Rotation paths and how fast each direction turns (degrees a step):
Each turn is a multiple of 5 degrees from 10 to 175, or 0.
Each row of a path follows its step; steps can be skipped.
path 1
step 2: -17	-12	-19	7	-17	20	11	14	15	-35	-17	17	37	17	-4	-14	-12	-7	-10	-4	-14	-10	29	5	-28	-14	-29	4	-35	6	10	12	2	3	-18	-13	18	-19	-20	-5	17	-13	-14	44	-2	-2	-11	-11	-39	10
step 6: 11	-16	-35	10	-13	25	35	-5	19	-22	1	-26	-8	12	-13	-8	-2	22	16	-5	-12	10	4	-4	38	-19	-11	-3	35	-44	-18	-5	3	2	-11	-15	24	6	-3	-15	-36	-1	-6	26	7	-20	3	2	-12	20
step 7: -11	-15	-5	-3	-29	-4	-26	23	-11	-9	-2	-15	-13	17	-1	-8	-12	29	0	-12	-36	9	3	24	7	-13	-43	-1	30	12	20	21	-33	-20	-7	-17	43	9	32	-14	-25	6	-6	-10	-13	11	-10	5	3	13
step 10: 2	-1	-26	-23	-23	28	-24	36	-9	10	42	3	-10	13	-25	28	-22	-11	-11	-15	-7	-5	27	-15	16	-19	-25	4	19	7	-4	-41	16	20	-15	25	13	-8	-7	28	-17	6	20	-9	-8	-13	1	3	0	-2
step 11: -17	22	-24	-10	-26	-13	-33	20	-4	7	4	13	-30	-12	6	-31	10	-2	14	-5	22	-14	40	-18	20	-17	-13	18	0	-4	-39	-6	12	8	-3	-36	22	9	19	1	2	-15	4	-7	-29	-22	27	7	0	-14
step 12: -13	-4	49	10	-29	16	21	-8	23	-5	-10	-4	-21	-13	-5	-17	-27	17	8	0	13	7	23	-29	15	-24	23	-4	3	20	-1	24	21	-9	-26	-33	12	17	19	-1	-20	-18	-18	12	5	-25	19	-9	13	6
step 13: 28	-41	13	16	-23	29	-7	12	-4	0	2	-13	2	21	-23	-15	-37	22	15	-19	-12	6	12	-6	-8	-3	-21	20	20	7	18	34	-1	16	-4	24	4	-9	14	14	30	-28	-20	19	19	-12	11	-23	2	-1
step 14: 5	-29	-6	2	-12	-26	-15	17	21	2	11	10	8	18	-39	0	4	-12	13	-24	-19	-6	-4	29	-9	5	-38	41	5	10	-25	31	31	-1	3	0	-9	20	-19	19	-5	-23	-13	9	-35	15	-6	0	-13	-12
step 15: -18	-32	23	-22	14	-24	16	4	10	19	18	6	5	-1	-32	-16	35	-15	-7	-10	1	-19	27	1	-25	-18	4	-27	23	20	-19	9	9	20	-22	-16	4	37	-2	14	-18	29	8	10	-9	10	22	0	-27	2
Directions:
1	-6	-8	-5	5	2	7	-3	-1	2	5	0	1	3	-3	-1	6	-9	2	2	4	-3	0	-4	-2	-2	3	-5	-1	-2	1	-1	0	6	2	4	1	1	8	8	-5	0	1	-2	-13	-11	-6	14	7	-4
70
0	-4	2	0	7	-8	-8	0	14	2	0	-4	2	-2	-2	7	4	-4	-6	-4	0	0	0	4	-5	-3	-6	-2	4	5	3	-8	5	6	-2	5	-7	-2	-7	-3	5	8	2	6	-1	-1	7	3	4	-10
65
-5	6	13	0	-1	-5	-6	5	-5	7	5	-1	-7	6	4	2	6	0	4	-1	-1	-4	7	13	-3	-5	-4	-4	-3	-10	-6	3	-1	-1	4	-6	-2	1	1	3	-3	3	-6	-4	2	3	-1	9	4	-2
100
8	-7	3	6	-1	-2	2	6	11	-4	2	-6	-5	2	3	-3	12	-1	0	2	0	-3	-7	-6	3	-3	0	0	-1	-4	-2	11	-3	0	1	6	-1	4	1	9	0	-4	-1	3	-2	11	9	-1	1	5
40
-3	0	-7	-2	10	4	-1	-1	7	-4	3	0	9	6	11	5	0	3	-2	-1	0	-3	-3	10	5	0	-1	-5	-7	-4	1	0	-9	-5	-2	-1	-3	-9	6	-7	-8	1	1	2	-2	-1	5	0	-4	8
20
5	-1	1	0	10	2	-2	-1	-4	-4	-1	3	0	-11	-3	-4	1	11	6	3	4	-14	3	-3	0	-3	-7	2	6	-11	4	5	-1	10	5	-2	-1	-4	-3	-1	5	6	3	-2	0	-5	2	0	-5	2
155
path 2
step 0: 2	-7	-17	32	-20	-24	10	9	-20	19	-18	-25	2	-15	-7	3	6	49	-27	-8	-8	4	11	-13	-32	-34	3	-10	-13	-21	-7	-1	0	14	14	-1	9	-6	5	18	6	21	-2	14	21	1	23	15	12	-41
step 1: -14	-11	12	22	-6	9	6	-10	14	27	-13	-2	1	-7	10	23	7	43	2	22	-1	-2	25	42	6	-8	-30	8	-13	-15	43	6	-20	-11	-3	-27	-19	-1	15	24	-10	-20	14	-6	-8	-14	8	26	5	13
step 2: -15	5	28	23	-8	-8	-12	6	-2	-8	3	-19	4	-1	16	4	-9	-3	18	-8	-3	-30	-14	-1	7	8	-28	-13	30	-13	-4	23	1	-47	-31	-5	0	17	10	-9	-8	7	19	40	-18	0	-1	30	27	-26
step 4: 0	53	4	-19	12	-11	10	13	-10	-35	12	-16	33	11	10	29	-6	-7	-31	-8	-8	-31	0	10	-6	11	13	-10	-10	23	-18	-4	-22	5	-27	17	0	5	11	-7	2	25	-5	-24	-4	-19	-24	-7	-4	17
step 6: 7	26	-25	-15	-11	-3	14	10	-11	21	7	7	-7	-22	-36	-11	18	14	5	-12	2	-12	17	11	36	-28	29	-19	12	-18	-1	-3	-15	-4	1	-15	-9	10	-40	-5	-8	4	-10	-39	-10	-8	15	15	-28	-24
step 7: 22	11	3	42	-3	15	-5	-15	13	-4	35	4	-9	0	-23	-9	20	24	-14	-8	16	-20	-18	17	12	-20	-10	7	-24	2	11	25	11	-12	4	-18	27	-6	-8	4	-22	-12	-4	6	12	46	36	-2	-19	0
step 10: 7	13	1	-10	15	3	2	20	16	-1	13	-5	5	40	-16	0	-11	6	11	-6	-1	0	33	18	-24	1	-12	-4	1	6	6	-13	17	-5	12	25	10	27	14	-24	14	15	39	33	10	-58	0	-13	1	-5
step 11: 38	-12	-4	-26	36	-16	25	14	-12	15	-30	-1	-25	20	20	-3	-20	0	-8	-8	-5	-16	-3	20	-19	7	9	-25	-44	-13	8	8	-18	-6	-16	-9	6	4	-16	1	35	24	-1	-1	2	-4	-4	8	17	-16
step 15: 9	21	-1	-5	-15	0	-22	-30	15	-10	2	-8	26	-2	-18	-24	24	-4	0	29	26	-36	-18	-13	8	8	28	-16	-11	33	-2	-13	-4	-11	5	14	8	5	28	24	5	-18	32	-15	20	-2	-18	-18	3	-17
Directions:
-9	5	12	4	5	-5	2	3	7	2	-3	7	-4	2	0	-7	0	2	2	-4	0	0	2	1	13	-2	-12	-1	-1	-5	-1	4	6	3	-3	-6	5	-9	-4	7	-5	-3	-3	-2	-1	5	-2	4	3	-5
65
-4	4	3	-5	4	-16	-8	5	5	2	-2	-1	-4	12	4	3	-1	-8	-7	4	-3	-1	5	-2	5	-5	8	-6	-3	0	-1	-2	-3	1	10	6	5	0	1	-4	6	2	0	1	1	-1	-2	-2	-3	4
60
8	3	3	-2	3	3	5	-7	1	-1	2	9	-3	-1	-2	2	2	-9	-6	-3	-6	6	5	2	2	2	3	0	-8	0	0	-3	7	-2	8	-4	-10	8	-6	4	-5	2	-1	13	6	-1	-2	-4	5	-5
25
-4	1	1	8	4	-1	-6	-4	-6	-4	4	-1	4	3	-13	5	10	-5	1	3	-2	7	-7	-1	-5	-5	0	-4	1	0	5	-2	-2	-2	4	-2	5	2	-11	5	2	-6	-3	-12	7	0	-1	-1	5	-3
45
3	-9	2	4	-10	-4	-1	11	-1	4	8	13	5	2	9	-7	-2	-4	6	-2	-7	-2	-6	0	-9	-1	3	-3	-3	-5	-5	4	1	1	2	0	-3	3	-4	1	4	0	-1	-3	-6	2	-6	2	2	-4
125
-3	-4	0	-1	3	-4	-2	0	-5	-10	-3	-5	-3	-1	-7	6	-5	-3	-5	-7	5	-9	4	3	-3	7	7	3	-5	-9	-12	2	-2	-7	-1	-5	-2	-1	-4	-2	-1	2	-2	-3	-4	10	-4	8	5	-2
155
